One turning vector, and how many ticks it has turned:
The counts run from 0 to 53.
[178 124 127 118 102 184 163 106 165 110 103 119 136 136 154] : 21
[160 135 165 119 157 142 131 150 172 163 125 146 135 116 194] : 3
[163 129  80 125 141 160 116 134 137 147 129 192 125 138 165] : 44
[180 134 138  91  76 159 137 142 151 120 126 118 108 125 141] : 24
[153 167 103 106 114 139 105 129 154 151 104 161 121 151 179] : 47
[176 154  85 126 126 153 116 112 124 159 131 133 119 167 161] : 50
[179 111 107 107 103 191 154 111 142 111 114 132 115 135 140] : 22
[170 172 107 114  93 148 107 152 145 169 142 117 102 160 154] : 52
[176 110 144 118  94 190 111 138 176 126 132 131 131 112 124] : 26
[188  95 122 102 180 144 133 146 139 155 158 144 123 133 154] : 0
[185 132  98 106 118 175  92  96 146 128 152 153 126 128 140] : 38
[194 114 138 116 128 170 157 151 115 153 129 116 105 110 144] : 12
[169 115  94  65 109 137 132  99 138 103 122 160 125 150 147] : 34
[170 125 142 123 178 149 141 114 162 149 119 142 151 120 176] : 4
[169 160 108  92 102 171  80 104 167 132 135 127 134 132 136] : 37
[154 155 114  97 114 150  82 157 149 156 145 162 111 128 143] : 41
[173 163 112 147 113 167 101 158 150 172 136 119 114 148 155] : 53
[171 116 135 105 111 142 165 148 141 125  82 148 107 135 178] : 18
[153 140 126 115 123 153  79 154 162 150 127 167 119 127 155] : 42
[150 124 137  97  98 156 112 133 184 120 108 167 139 122 161] : 31
[176  94 130 140 129 177 161 143 138 132  98 149 135 122 167] : 16
[165  99 134  82  91 153 124 164 152 119 130 168 114 126 144] : 29
[146 146 100 100 115 127 117 144 131 149 120 163 103 151 185] : 46
[173 134 101  82 107 153  93 146 127 151 156 165  99 127 151] : 40
[171 112 140 146 139 184 142 148 155 148 113 142 131 114 162] : 15
[165 125  85 103 132 124 113 154 131 143 122 189 113 155 188] : 45
[181 162 159 114 135 177 137 109 146 159 126 103 139 115 167] : 9
[181  94 122 125 110 186 125 139 159 116 134 156 131 127 132] : 27
[164 133 142 112 102 169 150 113 180 119  86 116 142 128 160] : 20
[153 170 104 126 122 145 109 115 160 151 112 139 142 159 177] : 48
[154 132 147 105  97 159 159 136 173 131  81 122 115 131 174] : 19
[171 154 144  85 129 137 151 117 133 156 119 110 116 133 176] : 7
[158 136 104 131 132 167  83 139 157 149 130 181 140 130 156] : 43
[166 159  84 125 136 160 105 101 139 147 117 144 137 164 170] : 49
[160 147 121  59  89 136 106 113 145 126 127 146 123 144 153] : 35
[175 129 154 109 120 166 145 171 128 165 121 121  97 108 158] : 13
[172 162  82 116  97 139 119 131 124 162 137 115 101 172 162] : 51
[176 156 155  97 126 151 146 117 143 170 116  99 127 115 174] : 8
[191 122 127 112 145 181 149 124 116 160 132 114 114 111 152] : 11
[156 116 137  83  94 146 121 150 172 128 124 165 123 121 157] : 30
[174 108 148  91 158 126 134 150 140 154 152 150 114 131 174] : 1
[155 115 113 105 107 165 121 102 181 108 109 179 152 136 154] : 32
[158 109  98  90 116 158 124 109 151 107 120 175 144 146 155] : 33
[181 100 131 125 123 152 165 148 131 129  94 146 119 131 177] : 17
[169 165 118  66  96 153 101 108 163 131 133 139 131 126 151] : 36
[184 132 123 129 154 187 139 108 121 156 126 103 126 110 153] : 10
[183 131 130  84 155 125 167 114 124 155 123 131 119 126 187] : 6
[173 127 166  96 157 119 126 158 159 160 140 145 127 121 179] : 2
[173 126 163 131 130 174 138 166 156 160 106 131 111 103 159] : 14
[174 113 129 107 176 148 156 102 132 147 117 145 140 138 180] : 5
[183 120 120  87  76 168 148 124 132 112 124 108 104 137 149] : 23
[171 134 150 105  80 188 123 140 167 134 134 118 117 111 132] : 25
[177  85 116 106  98 171 136 155 142 106 138 164 119 130 138] : 28
